[[116 142 134 150]
 [117 137 149 119]
 [113 142 144 135]]
=>
[[116 142 134 150]
 [113 142 144 135]
 [117 137 149 119]]

[[124 125 143 136 140]
 [127 106 122 126 130]]
=>
[[127 106 122 126 130]
 [124 125 143 136 140]]

[[141 137 120 112 129 131 129 111 151 123 147 111 108 101]
 [123 124 136 128 121 136 124 133 131 132 134 128 137 147]
 [124 138 116 112 146 108 137 107 136 113 143 120 102 100]]
=>
[[124 138 116 112 146 108 137 107 136 113 143 120 102 100]
 [141 137 120 112 129 131 129 111 151 123 147 111 108 101]
 [123 124 136 128 121 136 124 133 131 132 134 128 137 147]]

[[113 115 123 134 151 138 128 113 113 157 114]
 [117 141 115 131 125 121 138 138 134 134 129]
 [110 117 124 132 139 130 119 123 113 144 115]]
=>
[[117 141 115 131 125 121 138 138 134 134 129]
 [113 115 123 134 151 138 128 113 113 157 114]
 [110 117 124 132 139 130 119 123 113 144 115]]

[[115 137 145 133 140 126 149]
 [112 143 151 141 133 129 149]
 [132 116 118 112 127 105 144]
 [119 133 137 130 130 125 141]
 [131 129 121 134 126 149 121]
 [147 121 110 114 129 117 128]
 [136 115 116 118 122 131 122]
 [121 121 132 117 136 111 147]
 [143 105 113 102 128 114 124]
 [106 146 157 142 134 127 152]]
=>
[[147 121 110 114 129 117 128]
 [143 105 113 102 128 114 124]
 [136 115 116 118 122 131 122]
 [132 116 118 112 127 105 144]
 [131 129 121 134 126 149 121]
 [121 121 132 117 136 111 147]
 [119 133 137 130 130 125 141]
 [115 137 145 133 140 126 149]
 [112 143 151 141 133 129 149]
 [106 146 157 142 134 127 152]]

[[151 145 141 118 110 152 129]
 [136 103 138 151 138 149 129]
 [135 157 126 103 107 127 129]]
=>
[[135 157 126 103 107 127 129]
 [136 103 138 151 138 149 129]
 [151 145 141 118 110 152 129]]

[[123 136 132 124 144 113 125 136 126 131 130 122 129]
 [134 124 131 127 140 115 130 120 120 128 136 128 137]
 [122 134 128 122 153 108 126 131 125 129 137 130 137]]
=>
[[122 134 128 122 153 108 126 131 125 129 137 130 137]
 [134 124 131 127 140 115 130 120 120 128 136 128 137]
 [123 136 132 124 144 113 125 136 126 131 130 122 129]]

[[138 124 125 129 130 128 125 128 123 131 126 140 128 125 137 119]
 [103 123 123 129 142 142 121 142 113 106 135 113 136 129 119 107]
 [123 126 127 130 124 127 129 127 134 124 128 122 132 126 123 133]]
=>
[[103 123 123 129 142 142 121 142 113 106 135 113 136 129 119 107]
 [138 124 125 129 130 128 125 128 123 131 126 140 128 125 137 119]
 [123 126 127 130 124 127 129 127 134 124 128 122 132 126 123 133]]

[[150 109 113]
 [127 133 136]
 [154 107 108]
 [122 132 118]
 [122 134 135]
 [112 144 129]
 [117 140 106]
 [136 124 147]]
=>
[[117 140 106]
 [154 107 108]
 [150 109 113]
 [122 132 118]
 [112 144 129]
 [122 134 135]
 [127 133 136]
 [136 124 147]]
---
[[128 130 123 121 124 125 127 129 131 130 129 125 122]
 [130 130 134 125 119 125 131 134 125 139 122 120 139]
 [121 126 130 135 128 131 136 127 123 135 129 128 128]
 [106 123 130 142 130 135 147 127 118 145 138 130 126]
 [125 126 130 133 127 130 133 127 124 132 127 128 129]]
=>
[[129 128 127 132 124 127 133 130 127 133 130 126 125]
 [126 130 138 145 118 127 147 135 130 142 130 123 106]
 [128 128 129 135 123 127 136 131 128 135 130 126 121]
 [139 120 122 139 125 134 131 125 119 125 134 130 130]
 [122 125 129 130 131 129 127 125 124 121 123 130 128]]

[[145 138 136 140 132 113 137 136 135 119 136 139 140]
 [138 131 139 117 115 125 133 137 124 135 124 132 132]
 [136 124 134 144 138 136 121 130 139 134 131 121 130]
 [137 121 145 140 139 142 117 137 142 139 118 113 126]
 [134 144 114 130 124 106 144 125 120 111 141 143 139]
 [144 139 141 142 137 116 138 142 140 126 136 136 139]
 [122 138 114 122 122 110 142 122 119 113 141 141 138]]
=>
[[138 141 141 113 119 122 142 110 122 122 114 138 122]
 [139 136 136 126 140 142 138 116 137 142 141 139 144]
 [139 143 141 111 120 125 144 106 124 130 114 144 134]
 [126 113 118 139 142 137 117 142 139 140 145 121 137]
 [130 121 131 134 139 130 121 136 138 144 134 124 136]
 [132 132 124 135 124 137 133 125 115 117 139 131 138]
 [140 139 136 119 135 136 137 113 132 140 136 138 145]]

[[138 142 113]
 [150 115 103]]
=>
[[103 115 150]
 [113 142 138]]

[[141 124 117 133 118 102 129 128 127 129 126 135 151]
 [127 136 123 138 128 121 139 112 130 140 123 128 139]
 [121 142 126 131 140 133 136 107 126 137 118 119 124]
 [139 130 118 127 125 109 123 125 123 123 124 129 144]
 [138 140 112 125 132 114 125 109 118 127 114 118 141]
 [123 120 138 141 122 131 141 139 140 139 139 139 128]]
=>
[[128 139 139 139 140 139 141 131 122 141 138 120 123]
 [141 118 114 127 118 109 125 114 132 125 112 140 138]
 [144 129 124 123 123 125 123 109 125 127 118 130 139]
 [124 119 118 137 126 107 136 133 140 131 126 142 121]
 [139 128 123 140 130 112 139 121 128 138 123 136 127]
 [151 135 126 129 127 128 129 102 118 133 117 124 141]]

[[152 133 137 131 134 141 133 140 131 133]
 [132 134 131 133 139 132 136 133 135 133]
 [132 131 148 136 135 133 132 132 137 133]
 [132 136 132 133 131 131 133 143 131 133]]
=>
[[133 131 143 133 131 131 133 132 136 132]
 [133 137 132 132 133 135 136 148 131 132]
 [133 135 133 136 132 139 133 131 134 132]
 [133 131 140 133 141 134 131 137 133 152]]

[[115 123]
 [102 119]
 [102 119]
 [124 127]
 [124 127]
 [102 119]]
=>
[[119 102]
 [127 124]
 [127 124]
 [119 102]
 [119 102]
 [123 115]]

[[125 110 124 125 109 102 141 105 148 118 117]
 [129 142 133 127 144 150 104 151 106 132 130]
 [107 107 116 133 125 140 110 119 110 124 151]
 [144 145 114 107 139 134 118 117 119 146 103]]
=>
[[103 146 119 117 118 134 139 107 114 145 144]
 [151 124 110 119 110 140 125 133 116 107 107]
 [130 132 106 151 104 150 144 127 133 142 129]
 [117 118 148 105 141 102 109 125 124 110 125]]
